One turning vector, and how many steps it has turned:
The counts run from 0 to 330.
[127 177 144 145 153 179 114 144 120 114 138 123 114 104 126 125 118 177
  93 131 112 171 130 160 159  99 142 124 153 136 125 129 130 125 120 108
 134 118 185 156 140 153 109 116  93 163 102 115 117 140  98 151]	223
[ 99 170 120 105 146 134  78 145 120 111 144 133 128 139  94 119 120 100
  96  99 123 115 118 155  85  94 134 101  87 127 101 110 149 141 145 129
 156  88 162 130 112 193 105 154 125 158 122 130 140 112 114 131]	245
[155 169 140 132 144 151  66 138 136 119 126 151  83 134 104 128 142 171
 127 144 174 146 109 159 115 115 129 153 124 145 125 135 119 124 102 128
 102 134 145 164 146 160 124 106 103 187 134  98 132 129  87 121]	239
[128 189 151 111 117 185  95 108 103 108  93 135  98 102 123 139 104 165
 128 113 110 142 114 160 122 120 117 153 150 149 171 122 129 114  87  98
 136 142 186 120 152 141  86 125 118 134 123 104 136 118 123 113]	29
[114 215 127  78 123 157 107 125 100 122 121 161  90 141 123 121 129 131
  98 141 125 103 142 116  67 109 115 135 136 139 158 130  96 115  95 114
 140 116 140 137  97 169 103 147 117 147 153 145 178  98 119 125]	27
[142 155 142  73 128 117 107 161 112 126  84 107 110 119 136 176 123  96
 127 118 117 138 111 122 130 103 135  95 109 113  73 111  98 113 165 113
  87 149 120 124 174 105 101 140 114 129 171 115 158 141 109 124]	103
[146 145 131  84 127  87 117 154  85 126  99 108 117 128 106 181 135  83
 109 139 136 127 119 123  97 113 125 108  94  91 106 151 113 108 144  91
 149 125 141 149 127 132 100 137 104 122 167 138 141 143  98 147]	107
[134 133 133 118 151 119 159 160  99 116  97 102 113 123  79 137 125  95
 124  97 138 115  84 111 111 113 123 127 121 105 162 112 135 115 163  92
 155 114 131 108 129 134  57 130 139 155 124 171 142 102 123 158]	88
[140 151 134 152 153 146 104 194 122  93 142 138 122 127  63 108 117 138
 114 124 144 173  91 137 125 105 127 158 140 150 153 149 136  97  97 156
 108 111 127 131 128 135 120 133 109 169 165 131 105 138 109 147]	255
[122 170 153 148 110 146 129 145 122 118 133 104 143 137 110 165 127 160
 105  92  94 146 114 151 174 144 111 155 154 120 155 157 149 109 112 127
 150 154 170 149 146 170 124  98 105 154 107 148 102 132  85 152]	199
[117 177 142 103 130 119 144 179 122 148 136 127 137 167 163 132 133 125
 116 113 115 141 146  89 144 136 132 128 150 106 122 129  59 112 166 139
 123 128  80 132 145 118 112 110 102 132 161 173 159 165 139 135]	148
[116 168 137 122 137 156 116 147 143 125 110 133  98 131  96 102 112 135
 136  90 171 145  78 127 135 137 129 161 141 150 146  95 113 128 129 143
 105 145  92 133 145 161  86 109 138 184 137 146 153 100 130 148]	258
[132 142 174  98 118 119 140 176 104 119 129 129 141 136 140 181 112 120
  80  86 103 125 138 145 159 131  99 132 115  97 113 120  91  64 172 126
 103 158 136 119 132 139  82 120  98 133 157 130  99 147 140 124]	119
[102 178 153 156 110 169 123 131 126 114 130 159 128 128 102 135  77 162
 126 107 118 127 109 127 129 131 116 164 151 163 195 116 132 101 107 142
 129 138 143 102 125 172  80 111 129 158 116 145 118 105 135 121]	8
[143 202 136 147 130 146  92 125 129 135  87  89 103 124 100 170 136 146
 151 120 123 158  95 155 124 129 139 147 120 137 123 160 148 153  94 114
 122 136 175 145 178 129 117  91 103 146  99 118 144 137  65 134]	215
[144 161 149 126 127 156 138 138 120 108 128 172 124 118  91 130 119 152
 104 150 146 145 133 114  90  79  96 134 139 156 190 115 101  93  98 116
 141 125 149 121 101 162  58 119 122 155 162 142 152  96 155 104]	303
[122 185 153 108 132 148  89 167 114 116 122 118  94 119 123 142 106 119
  95  79 134 118 107 207 139 116 128 146 140 147 122 114 102 116 149 133
 108 111 172 120 136 137 132 152  94 139 137 106 108 154 118 107]	248
[112 153 134  73 121 119  76 162  98 112 106 157 120 146 101 153 116 104
 132 101 115 124 126 130  91 109 113 118 106 126 113 127  99 109 126 128
 104 117 122 110 125 141 118 157 116 130 199 107 127 142 106 119]	293
[109 168 123  88 158 170 127 164  75 116 106 110 135 122  97 139 126  94
  91 103  99 135 137 135 113  93 129 110 136 115 115 117 140  99 151 113
 132 112 139 113 126 104  85 187 122 117 149 149 149 107 115 171]	59
[126 138 160 109 152 170 114 132 119 101 131 161 149 134  99 117  94 177
 154 141 145 168 124 114 110  77 127 120 133 159 130  92  94 105 135 136
 112 148 147 110 140 149  71 129 125 182 181 117 108 151 133 121]	287
[101 159 132  68 145 165 120 146  98 120 112 153 139 149 122 130 100 122
 144 121 112 132 157  69 116 115 130 108 142 125 122  91  96  90 144 153
 101 124 111 108 145 123  90 157 130 123 188 152 159 121 141 129]	314
[131 167 132 104 138 144  88 124 121 115 135 164 117 137 111 113 101 144
 118 121 155 128 118 126  77  84 117 111 103 152 117  92 118 110 134 147
 112 124 128 117 111 181  87 131 117 196 140 133 136 115 130 109]	266
[110 126 115  97 148 122  78 142  97 115  80 120 158 152 102 121  78 125
 167  81 116 125 107 103  84  91 125 119 118 144 113  87 112 133 171 147
 124 122 122  76 149 137  89 143 130 159 164 154 127 118 134 115]	290
[126 153 144 173 145 147 142 144 111 122 119 110 147 129 147 171 106 135
 134 100 107 154  97  99 151  71 124  99 129 134 140 122 105 136 188 123
 144 115 140 117 149 136  70  97 104 128 121 197 143 133 162 112]	141
[104 194 152  92 124 140 101 178 133 132 115 150 104 131 101 129 116  65
 121  96 149 135 108 143 134 151 142 171 122 128 121  99 116  95 128 150
 116 139  88 118 141 155  94 134 117 164 145 122 146 110 126 145]	257
[137 126 140  92 127 133  61 145 122 121 107 109 126 137  99 132 110 149
 127  88 145 128  98 177  97 130 115 156 131 151 117 107 105 124 115 137
 125 151 148 120 136 164 132 126 117 184 161 106  92 153  69 105]	264
[ 78 177 131 122 139 170 104 151 108 109 135 122 151 131 106 128 107 110
  96  85  80 144 117 142 154 111 137 142 122 104 112 110 174 128 176 140
 142 112 148 110 139 182  99 143 101 158 104 141 124  99 113 160]	225
[171 160 151 128 120 113 131 131 115 130 102 150 108 141 135 159 141 147
 150 155 156 160 105  67 115 113 112 116  96 121 141 119 119 119 157 135
  86 160 104 157 145 148  89  97 109 163 146 156 176 127 137 103]	129
[112 157 144 105 147 165 100 213 111 113 147 132 124 142 106 125 117 133
  83  81 124 138 132 175 147 133 135 151 141 117 115 138 121  92 139 146
 101  92 121 134 127 141 152 153 102 153 134 128 104 153  93 172]	228
[156 194 140 139 114 125 111 162 118 130 146 116 110 142 117 163 139 168
 109 132 103 143 121 148 118 121 115 146 130 130 140 197 119 128  99 130
 141  96 155 160 128 129 153 119  88 127 138 161 132 149  81 136]	191
[160 107 140  97 134 130  98 147  85 118  76  86 113 113 112 163 113 167
 120  94 122 128 104 147 111  99 128 109 117 125 100 129 121 116 152  95
 111 132 196 116 157  97 128 149 126 130 157 101 117 146  82 137]	78
[123 169 131  90 134 115  89 102 105 128 124 123 170 152 157 168 129 137
 133 125  86 147 157 105 115  93 123  84 107  97  92 146 113 147 172 125
 152 130 150 148 117 164 113 125  96 133 138 152 150 116 116 120]	160
[123 128 120 114 141 156 109 117  90 113  90 127  97 138 128 119 119 154
 149 124 134 122 130 106 100  99 128  79 103 121  97  63 151 108 179 120
  87 143 149 122 162 135  64 148 142 154 138 121 168  94 119 154]	76
[116 128 150 141 143 155  88 162 118 105 128 118 137 167 108 131 118 187
 145 100 106 179 142 135 145 126 140 118 123 123  83 161 131 131 119 154
 107 115 154 145 155 131 164 118 103 159 147 126 110 157  66 150]	207
[153 143 140 149 155 155  82 147 114  96 130 133 123 114  74 128 106 135
 133 138 127 163  96 152  93  55 125  98 116 150 110 134 131 124 123 127
 122  91 182 119 127 138  96 141 122 161 170 124 123 122 116 122]	271
[188 119 132 154 150 115 121 147 112 124  77  80 113 126 112 143 124 155
 156 120 151 167  79 100 113  69 131 102 121 119 124 119  95 139 162  91
 107 121 151 130 152  82  88 106 124 154 168 167 166 143 102 133]	105
